Each row is where one point has got to under a steady rotation. How many ticks took it there?
The counts run from 0 to 676.
[-37 -32  40  11   1  -4 -18  32 -35  -1  18   5   1  14  -3 -25 -14  21
 -14 -30  25 -27  14  -3 -25   9 -19  15   3  12  18   7  18 -17   9  24
 -51  -7 -13  -5  -7  -3   3  -8 -29   8 -17  -6   0 -28  -8  14 -24]
54
[-19 -40  40 -11 -11  10   9  32 -43  -1  39  -2  16  16 -15 -19  -9  33
  -9  -2   7  -4  24 -39 -21   2  12   8  20  15  17 -27  -5 -33   4  23
 -53  -5  -6   7 -16   8 -12  -8 -22   0  15  -8  11   6  -6   9 -13]
374
[ 10 -29  -3 -39   4  -5  16   0 -52 -49  32   9  -6  17  -3 -41 -12  14
   4 -25   9 -19   3   7   3   7 -22 -10  -1 -22   1   2  24 -18   0   1
 -26 -25   3   7   3   1  15 -34 -24 -19  23  19   1 -16  -5 -17 -19]
353
[-14 -25  24  -2 -16   8 -10  28 -37 -22   7   7 -13  -1 -29  27  -7  -2
  -7 -31 -11  -3 -11 -12 -17   5  -1 -42 -13  -3  11  35  22 -37 -17  16
 -20 -10  16   0  -5  22  19  -7  12 -21  34  20  -3 -16  30  -7 -21]
316
[ -3 -20  31  -6   4  -1  11  55 -49   8  18  -6  19  11  -5 -20  -3   9
   6   1  12 -17   6 -11 -19 -28  -7 -17  14  -5  -2 -12  20 -24 -12  40
 -27  -7  -8 -12  17   3   8 -10  -5   5   7 -15   5 -23 -34  29 -49]
243
[ -9 -42   3 -13  10 -13 -17  11 -47 -62  23  10   9   7  10 -30 -24   7
 -13  -2 -10 -37  -2   7  -2  23  -2 -20  19 -15  -6  -5  23  -7 -23  -2
   2   5  10   2 -20  -2   5 -27   4  -8  -4  15 -21 -21 -14  24 -16]
476
[-24 -14  21  -6  -8  -2  -4  33 -35 -25  16  14 -21  17 -22  22  -4 -18
 -29 -38  -6   7 -16 -18 -22  12   3 -35 -12   1  13  43  31 -35  -2  10
 -20 -13  12   7 -13  26  20  -1   7 -10  14  38  -4  -3  21  -2  -7]
317
[-32 -46  32  15 -34  -4 -19  11 -21 -11  28  -7 -12  17  -8  -3 -16  -2
 -24 -36  -5 -19  -8  18  11  30  -4   1  -8  11  49  40  25 -17   6  17
  -2  14   8  22 -19   6   9   3 -16  -2  28 -18  -8 -18  13  16   7]
596
[  2 -42   0 -26  13 -17 -17  45 -47 -17   2   9  -6   9 -14   2   0 -29
   6   6  -7  -2  -9  10 -14 -16 -16 -33 -14  22   4  -9  27 -28  -7  -6
   7   9   3   2  31   2 -10 -20   6 -10  20  17  10 -47   9  14 -40]
625
[  8 -17 -14  -9 -11   3   5  52 -37 -13  20   2   7  16 -18   4 -10  -8
 -12 -17 -13 -14 -21  12  14 -28   2 -37 -13 -17  -4  19  26 -39  -3   5
 -25   8  -4 -22   0  42  35  -9  17 -13  25  17   3 -15   2   8 -30]
125
[-22 -42  -2  28 -16  -2  -8  10 -39  -5  19   2  30  27   1 -19 -12 -13
   3 -30  19 -15  -5  24  10   3 -23 -27  15  -3  24  18  12 -18   0  -3
 -23  -5   1  -9 -21  27  13   1 -38 -25  -6   2  10  -4  -5  27 -39]
581
[-16 -60   1 -38   8 -18 -13  26 -33 -39  18   0 -15  22  -4  -3  -7  -2
  -4   7  -7  -1  10   3   4  11   5   4   4   7  15 -12  12 -33  21  -9
 -49  14  -2  17  -9  26  -7  -5  -6 -20  23  28  19 -13  37  -6  -9]
496
[ -4  -5  24  -3 -14  23 -22   7 -44 -46  42   5  19  -2 -20  -8 -24  27
 -12 -26 -21  -8 -13  -2  -9   3  12  -8  12   4   3 -17  12 -26 -26  19
   8 -12  16 -12 -38  -4  16 -32  29   2  22  -1 -20   7  -8  23 -12]
147
[ 24 -16   6 -25 -18  -2  15  28 -42 -20  31  -4 -15  22  -1 -24   4 -14
 -15 -25  -6   2  -8   3  -2   4 -24 -20 -17  27  27   3   8 -32   1  10
   7 -22  20  30  13 -21 -25 -16 -23 -23  53   2  15  -6  -7   5 -18]
220
[ -2 -16   7  -5  14   8 -38  20 -32 -50  46  17   6   9   7 -16 -30   9
 -15 -20 -17 -19  -3  21 -10  -3   5  22   4   7   3 -31   4 -23  -5   5
  -5  -9   3 -13 -47   5  -1 -25  19  15   6   8 -16   1  -7  31  -9]
150
[  3 -30  17   0   7   4   4  40 -53  18  22  21  28  30  -8 -33   1  11
   6  -5  -3 -17  14 -17 -15  -4   4 -25   2  -7  27  -6 -13 -37  -3   8
  -7   4  -7  -1   0  20 -19 -22 -37   9 -22   1 -11  -5 -10  31 -18]
384
[  5 -14  11  -4  -1  13 -19  58 -19 -22  47   9  -3   9  -9  11 -22  15
 -21 -38 -37   0 -17  14   5 -12   0  -2 -17   9   7  -1   0 -41  -2   5
 -26   3  -5 -25 -26  17  10 -11  28  10  27  -3 -24 -12  -5  24  10]
137
[ 16 -14  -7 -27  -7  32 -18  20 -46 -18  12  -3  28  31 -18 -18  -1  23
 -20 -11 -29 -38  14  13 -13 -31 -19  -3 -18  -2  14 -21   5 -46   0   8
   2  -5  -3  20 -21  19   6 -29  -9 -30  10   5   5  18  -5   7 -18]
529
[  5  -9  19 -20   4 -11  12   5 -60 -42  12   5 -12  14 -14 -36 -24  18
  19 -32  -3 -26   5   4 -11  -5 -29  -8  -3 -24   3  -3  18 -16  -9  17
   0 -30   5  16  13   3   2 -24   1 -19  37  14   1 -14 -13   1 -25]
348
[  0 -39  13 -34  17 -13   0  47 -30 -25  30  10 -28  17  -2   5  -1  -6
  -7  -4 -21  17   6 -23 -10   9   3  -2 -13  14  18  -5  -8 -36  13  -4
 -32   4  -1  12  -5  25 -30 -13  -3   2  28  28   9 -13  26  -2   5]
501
[-15 -19   7 -13  -6  -4 -20  38 -44 -10  12 -22  17  15 -32  -1 -12 -16
  -5   8 -12  -4  -4   4 -17 -29  10  -5  11  19  19 -34  32 -35   3  10
   4  17   0   8   9  29  12  -5  28 -11  25   8  26   8   8  10 -39]
114
[-19 -36  19  -8   4   0 -35  38 -18 -22  -3  13 -16   8 -14  29 -16  -2
 -11 -25  -9  -5  -1  10 -15  -8 -11  -7 -26   9   5  23  19 -47   6   8
 -41   7  -3  -6  -9  34  14  -9   9 -17  24  20   8 -25  33  -3 -13]
314
[-13 -31  11  17  -7   2 -28  15 -46  10  33   8  25  32 -33 -20 -14   3
   4 -28   4   7 -16  12   9  -1 -13 -19  -2  27  45  -5  10 -17  -3 -22
  -8  -1   3 -18  -6  21  -5 -15 -37  -5 -13   2  -5 -14  13  19 -31]
579
[ 12 -17  12  -5   1   1   3  28 -53 -16  -6  13   6  19   2 -32   3 -20
  -4 -29 -13 -24   8   2 -25   2 -42 -30 -20  -5  25  15   4 -33 -10  12
  35 -22  10  36   7  -1 -26 -15 -30 -21   7  12  -6  -3  -7  28 -17]
207
[ -8  -8  34 -33 -10   3   4  43 -29   4  51 -28 -11  16  -9 -28   5   3
 -38  -4  13  -6   3  -4 -21   5   8  14   4  30  33  -5  37 -17  19  25
 -19  -8   6  11   9 -16   5 -12  -4  13  28 -12  10 -11 -19  -3 -22]
232
[-30 -37  22  25  -1 -18   1  37 -49  -3   1   3  12  21  10 -36 -21  -8
  10 -25  10 -35  11  19  -1   2 -39   8   5 -13  31  -2  14 -11  11   4
 -18   0 -16  16  -5  21 -11  11 -24 -12  -8  -2   7  -7 -12  33 -18]
67
[-11 -53  17 -21   9 -21  -4  11 -60 -45   9  15  -5  -2 -11 -22 -31   7
  35  -3 -10 -17  15   6  -2   6 -14 -13  12  -7   0 -24  -1 -16 -18   8
  -2   6  -5   8   4   9 -17 -24   9 -17  32   8   4 -29  10  19 -24]
484
[ 18  -7  14   1   1  28 -27  12 -36 -26   5  12  12  11  -4 -15 -15  15
   7 -34 -13 -37  17   5 -27 -17 -22  -3 -21  -6  -3  -9  -4 -51 -21  37
   8 -30  15   0 -23   7   9 -18  -7 -15  26  -3  -8   4  -5  29 -34]
15
[ -6 -50   0 -37   2 -17  10  17 -51 -42  27  15 -16  24 -14 -13   0 -15
   0   6   1  10  -6 -15   0  20   8 -37  13  -7  11   2  14 -21  -3 -14
 -10  -4  17  14  -2  15 -15 -29  -7 -24  23  37   5 -13  22  -4 -16]
494
[-28 -11  29  10 -14   2  -9  36 -23 -39  13  -1 -11   4 -10  16 -13 -12
 -41 -38  -8 -12  -8 -12 -26   7  -9  -3  -6   4   2  27  24 -36   3  11
 -28 -11   4  18 -35  17  23   3  20 -25  15  25   8   9  10   3  -9]
322
[ -2  -1  13 -13  -5   9   6  26 -61 -31  28   8  11  14 -32 -27 -25  17
   4 -16 -29 -22  -3 -10  -6 -11  -2 -17  -3 -26  10 -17  14 -20 -18  19
  19  -7   8  -2  -5  13   1 -34  29   6   9   8 -23   7 -20  22  -6]
662
[-28 -36   9  -4   1  -6  -9   3 -41 -39  11   1   0  13 -26   8  -3 -32
   6  -5  10   4  -6   3 -11   0   8 -41  18  -1   9   2  36 -27 -10  15
   8  -7  28   3 -17  29  15  -8   7 -22  24  26  11  -2  31   7 -52]
303
[ 11 -26   2   3  14   3 -25  36 -37 -13  20   4  11   8  12  -4  -4 -33
 -17  -5   7  -6  -5  17 -22 -24  -4 -30   7  22  -6 -12  15 -36 -17  25
   2 -15  12 -15  -6 -15   6 -10  -7   1  11   3   2 -24 -15  37 -60]
430
[-29 -41  25  -5   8  -7 -13  20 -23 -25  36  18 -16  25  -1  -1   2 -10
 -24 -24   2  13  -1 -25 -17  30   7  -9  -1  12  27  20  11 -29  12  -7
 -34 -20  21   6 -33  19  -7  -6 -27   1  -3  36   2   5  29   2  -4]
181
[ -6 -19   8   4  20  -5 -29  38 -28 -19  10   0   4   8  22 -10  -5 -32
 -15   0  15 -13   2  26 -20 -28 -10 -15   7   8  -8  -8  34 -28  -7  34
  -9 -14  10 -17 -10   0  12  -3  -3   5   8   2   8 -16 -14  38 -64]
431
[-11 -57  -3 -39  16 -22  -1  24 -39 -47  20   5 -18  22   4 -18   1 -24
 -12   5  -1  -4   2   0  -3  17   6 -18   4 -10  15  -1  16 -24  15 -16
 -27   5   4  15  -7  22  -4 -18  -9 -12  11  37   6  -8  22  -8 -10]
495
[ -6 -29  14 -10  -6 -12  16  65 -30 -19  13  -6 -12   1   2  13  -8 -16
 -20 -27 -15  -7  -9  -3   0 -11 -12 -27   4 -17 -16  22  15 -36  -3   6
 -44   0 -13   8   6  20  13  -1  27 -20  27  19  13 -17 -12  12 -11]
640
